Each path below is one point turned by a fixed rotation once a step. After each direction that follows a path, write how fast that rotation turns it, in degrees a step (0 if it stays still).
Each turn is a multiple of 5 degrees from 10 to 175, or 0.
Each row of a path follows its step; steps can be skipped.
Path 1:
step 2: [-24  -7 -14  -7   8   5  17  -9   8   8 -18 -35  -4  -5   1  24 -16   2
  -1  -8  36  16 -10 -16   8  -9  12   0  11  -1  16   9 -15  15  -1  12
   6  -6  12 -10 -12 -17  -3  13]
step 4: [  3   6  30  -5  -4  10 -16   1  -6  -3  15  29  16   9  -3 -10   0   1
  -7   0 -12   3  -4  -3  -5 -24 -10  -8  23   1   4  -7  16  -4  11 -32
  -4  -9 -29  -7  -5  31  -8   4]
step 6: [  9   2 -33   9  16 -13  28  22   4  -4  14  -5 -16  10  -2 -19   1   3
   8  -1 -20 -12   7  17   5   3 -16  11 -20  -6   5  12 -19  -2  13  14
  23   7  21   4  18 -11   1 -12]
step 7: [-22 -15   8  -4 -24  -2  10 -12 -17   2 -20   0  -6   2  33 -34   8   0
  -8 -23 -12 -15  12 -15 -14 -20  -6   5  -2  -2  -3  -9   0  -7  11   2
   0  27 -15   1  10   2  -9   2]
step 9: [ 37   1 -19 -10   0  -6   7 -18  10 -15  23  -9  10  13 -17   8  -4   0
   9  -4  -4 -18 -19   6   7  23  -9 -20 -25  12 -17  10  19  14 -10   1
   7 -17   4  15 -16   5  -2  -2]
step 10: [-19  -8  -1  -3  17  12   4 -26   9  -1 -14 -35  12 -15   2   5  -3   0
 -11 -27  10   2   1   5  -3 -21  -5 -23  -3 -12  -4 -20  -2   8  -1  19
  -2 -14  14  -5   8  22 -19 -15]
step 11: [-15  -1  14  -7   1 -11  -4  10  -5   7 -14   6   1 -28 -25  14   8  -3
   6  -7  25  18  35  -2   1  14   8   5  15 -12  17  -4 -28 -18   9 -17
 -14  -6  10   1   9 -20   2  -3]
step 12: [  2   4  -5 -15 -32   0 -10  20   0 -15  21   9  -3  19 -18   6  13   6
 -10   5 -22   6 -22 -11   2   9   2 -16  12  -3  19   8  16  -7  22 -26
   1  -8  -4   1   4  -6  10  28]
Directions:
[  2   5  -5  -6  -3   2   3  -1   1  -6   2   1   1   6  -4  -1  -2   4
   5  -5   2  -8   9   1   6  -6 -11  -4   2   1  -1   8   0  -1  -1  -6
  -1  -2  -9   3   4  -2   1   5]  135
[  5   5   5   1   1   3  -3  -3   7  -1   6  -1  -3  -7   1  -8   5   2
  -2 -12  -1   7  -6   0  -6  -6  -2   0   0  12   2  -2   0   1  -3   0
   2   3  -3   2   8  -3   1  -2]  120
[-6  0 -8 -2  6 -3 -3  0 -3  5  5  3  1  0 -8 -3  3  5  1 -2 -1 -1 -5 -8
  1  3  1  2 -9  4  6  8  4  0 -5  0 -3 -4  4 -8 -4 -8  4  4]  115
[ -4  -4  -2   6  -2  -3  10   6  -2  -3   1   3   4   1  -3   1   2   2
  -4  -6  -5   4   0   3   2   5  -4  -3   2   3 -10  -2  13   0  -3   0
  -1   3   1  -8   7   4  -6   0]  120
Path 2:
step 0: [-15   8 -12 -11 -14   5 -10   1  30  17 -24   5 -12   9  -7  17 -29   5
  -8 -20  15 -17   1   9  16   3   6  10  -5  12   6   1   4  10 -17 -23
 -25  -4  23  23   4   2   2  -4]
step 1: [  2  20   9 -22  27  32  14   5  14 -14  12  -2   4 -13  -1  -2  -4  -3
   7  16 -17  19  17 -31  -3  12  -8   5   6   4  -4   1   4   3   2  -6
 -19   2  11   4  14   2  15  36]
step 3: [ -5   1 -27 -15  -6  20   9 -19  -3 -13  -1  -5   2  41   7  11 -18  10
  15   2   2   8  20 -12 -24 -16  -8  20 -20 -20  -7  -1 -11  -4 -13  -3
   9 -15 -11  -2   6  11  -3  -7]
step 7: [ -6 -24   6  -7   7  29  24 -14  -3   3  -5  -4  -3  20 -25  -9  -8  11
   9 -26  -9  13   0   6   3   3 -14  16 -13 -16  -1  -4  -6 -10  16  17
  19 -17 -21  -8  13  11  -9 -23]
step 8: [-24  -4 -26 -28  -4 -20  -8  26  -5  12  -6  -6   4  34  -4   7 -12   3
  24   4  11  -1  14   2   6  -8  17  12 -23  24  -7  11  11  10  -9  12
  -4  -4   5 -13   0  -7  13  -3]
step 9: [ 12 -10  19 -15   4  24  -8  13  19   7  -1  20 -23  13   0 -20  -6  -5
  10   5   0 -30  12   4  10   7  -3   0  23   3  -4 -12   8  -4  24 -21
   4 -12  -5  11  17  10  25  20]
step 11: [ -1  -8  16 -17  13 -12   5 -31   7   2  -5  -7  -1  17 -10  -3 -15  15
   3   2   3   4  14  -5  10 -16 -15  17  12  -7 -22  -7 -10  24  21   2
   6  16 -16  -7   3  20   4 -40]
step 12: [ -7 -19 -21  -2  12 -13  -7  30  -3  19  -4   9  -6  22 -19  10  14  13
  15 -23 -15  13  -7  -4   6   9   3  19 -15  -6  19  -8 -13  11  -7   1
  -1 -22   4 -12  25   7  13   5]
Directions:
[-10  -1  -8   5  -1  -3   1   7  -4  -3   3  -6  -6  -4   0   6   7  -5
   3  -2  -1   3   3   4   1  -2  -2   3  -2   2   6   3   4   6   1  -7
   1   5   8  -7  -5  -5   5   0]  170
[  4  -1  -5  -3  -1   3  -6   4  -4  -1  -6  -2   5   6  -5   6   5   7
  -3 -12   2   6   5   3  -7  -6   4  -4   1  -7  -3  -3   4   2   3   6
   3   6   0   1   0   4   0  -3]  85
[ 0  4 -2 -2  4 -1 -9 -7 -6 -2  1  0 -1  3  3  1 -5  8  4  4 -7  2  5 -3
  2 -9 -5 -6 -1  6 -2  0  4  0  2 -8 -8  4 -8 -2 -4 -1  3  4]  140
[ 4  4 -4 -2 -1 -1  5  7 -4 10  0  7 -1  8 -2 -2  1  1 -4  1 -4  0 -5 -1
  7 -7  2  8 -6  0  1  6  4 -6 -8 -7  4  4  0  0 -1  6 -1 -4]  85
Path 3:
step 0: [ 14 -21  13   0  -1 -14 -11  16   5 -18  -2  -2   4  11 -33 -17  16   8
  -5  -3   0  17  16  -4  14  22  -9   8  -5  20 -11  11 -20  21  25 -16
  -7  -6  10  21 -22 -10  14 -16]
step 1: [ -4   2   5 -22  -2  19 -24   3 -22  10  -4 -20  12   7   3 -11 -10 -39
  -2  -5 -14   2  -4  19  21  -6  -9  12  20  -3   2  -6   5 -27  -4 -13
  -3  27  18   5  -7 -17  18   3]
step 2: [ 28 -20 -18  15  -7  14 -15   6  -7   4  19 -13 -12  -5 -29  -5  -4  20
  -8 -22   5  18  -4  10   1  29 -19   1  11   5 -20  11   7 -16  -4   1
 -11 -26   7 -20   9   3   2  -4]
step 4: [ 10  -6 -25 -15   2  17 -10   4   0 -11  -4 -10 -11  24   0   3   7   1
  -4  -1   4  19  -6  28   6  -8 -19  -4  19  -8 -21  12   4 -27   8 -27
  14   4  -3  32   1 -22  10 -20]
step 6: [ 12  11  -5   3  33  -8 -15   8 -10  18   4  12   6  -9   0   4  22  22
   1 -38   5   0  -3  17  10  12  -3  -7  13  24  16   1   8 -32  13 -18
 -12  10  13  13  -3 -16   0   0]
step 8: [ 12 -20   8  -8  -6  -5 -13  -2   6 -12 -27   4  -4   1  -5 -13   1  19
   3   9  -4  36   7  16  13  23  -5 -21   1  29  -4 -26 -16 -27  20  17
   2  20   6  11   1  -7  -2   5]
step 9: [-15  32 -22   3   2  20 -39  17  -3 -10  -6  -1  17  10  -7  -8   0  -3
 -19 -22 -15 -11 -13  18   6  -1 -26  13  -5  23  22  13   2  -5  10 -15
 -10   5   3   2   7   2   9   9]
step 12: [  3   7  -5  13  -2  19 -41 -10  -2   9 -10 -19  -3  14  -9  15   7  10
 -12   4   3   4 -28   7   0 -26 -27  -2 -10   8 -11 -10 -16   3  15  -5
  -5  26   2  17   3 -30  -7  -2]
Directions:
[  2  -4   2   0  -1   0  -2   7  -4  -6   1   1  -8   8   8  -5  -4   1
  -2   0 -10   2   3   2   0  -4   6   3  -5   4   2   0   5   5   4  -4
   2  -5   1   7  10  -4  -5   4]  80
[  1   2  -6   4   0  -7 -10  -6   0   4  -2   0  -4  -1  -1   6   5   0
   5  -6   0   3  -8   3   2   2   1  -1  -5  -1   4   2  -2   8   0   6
  -8  -6   2   1   5   1   4  10]  110
[-3 -5 14 -3  0  2 -5 -2 -3  1  5  1 -7 -4  8  7  2  0  0  6 -6 -4 -2  2
  1  0 -1 -2 -3 -3 -2 -5 -6  2  1  2 -7  7  9 -2 -6  1 -4 -1]  155
[ 2  2 -5  4  1  8 -5 -3 -4  1  4  1 -2 -7  1 -2  2 -2 -5 -1  7 -4  5  2
  5  3  5  5 -2  2  5 -2 -6  1 -3  0 10  3  9 -2 10  5 -2 -3]  95
[ -3  -5 -10  -5   2  -2  -1  -5   2   4   2  -5  -4   3   5  -4  -5   1
  -3   5  -6   1  -3   5   5  -4   6   0   9  -9  -4  10   1   0  -6   4
   4   5   1  -2  -3   1   0   0]  125
[ -8  10   1 -11  -3   4   3   4   6  -3   4  -1   2   2  -1  -8   4  -6
   4  -2  -5  -4   2   4  -2  -1  -4   3  -4  -1   0   6  -3   5   1   2
  -3  -5   6  -7   2   7   1   1]  170
